In the rows, zero is written as 128.
One turn or mirror swaps these rows in pairs. Which row does each one swap with?
The rows were stretched afterwards, more along some directions than others.
Q488: [138 127 106 146 108 142 110 114 151 116 118 117 157 124 126 137]
Q923: [118 131 120 110 126 104 134 140 161 136 124 146 200  85 140 127]
Q390: [100 146 125 103 144 142  93 124  84 135 121 127 111 101 115 129]
Q951: [140 147 124 135 136 113 137 133 150 136 129 154 190 114 137  98]
Q581: [147 159 113 137 127 124 162 168 143 117 144 131 153 122 142 124]
Q917: [142 152 140 109 142 118 154 131 113 129 149 141 148 118 147 100]
Q698: [115 137 127 135 110 135  93 145 110 148  93 136 126 103 126 115]
Q248: [ 84 156 102 139 124 145 116 145 118 120 129 124 130 111 138 139]
Q529: [ 88 123 100 141 140 129  92 118 141 138 122 133 149  84 126 115]
Q106: [116 124  99 157 114 128 113 133 141 139 134 135 158  84 129 100]
Q957: [111 125 114 135 134 158  99 124 145 124 122 130 136  92  96 131]
Q183: [125 148 118 113 135 109 138 158 119 144 125 146 171 114 152 100]
Q765: [169 143 143  98 128 127 135 121 131 116 125 135 146 131 133 113]
Q415: [103 155 122 119 119 128  92 135 113 136 126 132 123  64 147 109]
Q669: [118 156 114 110 115 153 119 144 124 137 107 128 135  96 137 120]
Q12: [117 135 127 136 117 134 109 126 128 130 102 133 150 124 111 149]
Q480: [103 142 118  72 157 117 138 135 131 110 145 137 140  91 127 119]
Q353: [120 139 145  99 111 127 115 152 119 122 126 135 125 107 133 113]
Q769: [109 128 103 152 129 126 125 115 144 123 144 126 164  98 135 126]
Q366: [119 134  96 130 136 110 139 125 163 120 143 141 188  77 150 111]
Q275: [113 135 129 126 138 141 112 139 140 119 113 134 122  98 103 129]
Q252: [132 168 127 142 108 141 134 154 120 122 140 121 110  81 154 120]
Q880: [124 131 117 142 139 110 137 143 166 115 155 131 161  97 141 111]
Q225: [107 153 101  94 157 110 145 135 135 120 148 124 159 119 138 135]
Q960: [115 145  91 129 127 128 119 127 164 115 116 124 163  77 136 140]
Q18: [114 138 119 133 118 108 116 140 160 103 131 131 157 104 139 137]
Q387: [115 143 100 150 116 131 139 167 147 118 125 123 141 108 128 138]
Q363: [112 150 126 150 107 124 126 149 121 138 138 127 106  82 158 115]
Q538: [130 137 138 145 119 134 115 158 117 135 126 139 152 105 135 106]
Q493: [117 131  93 143 133 116 126 144 175 130 111 135 190 108 128 129]
Q503: [126 140 108 129 121 153 105 139 168 134 102 131 180 115 106 140]
Q516: [131 137 126 108 129 108 145 136 129 120 140 125 110 108 127 125]
Q756: [149 149 115 132 118 128 121 155 134 121 128 124 116  87 127 121]
Q854: [119 140 109 115 128 131 136 132 178 116 134 129 191  80 133 136]
Q972: [112 150 114 137 118 146 128 138 126 143 127 140 157 102 152 100]
Q394: [107 151 101  99 125 108 130 145 162 133 130 140 208  87 153 119]
Q11: [119 135 124 139 121 143  98 148 112 145 102 133 110  95 119 106]
Q444: [115 130 102 123 132 103 122 135 166 129 115 134 170 100 131 125]

Q488 swaps with Q765
Q183 swaps with Q529
Q951 swaps with Q106

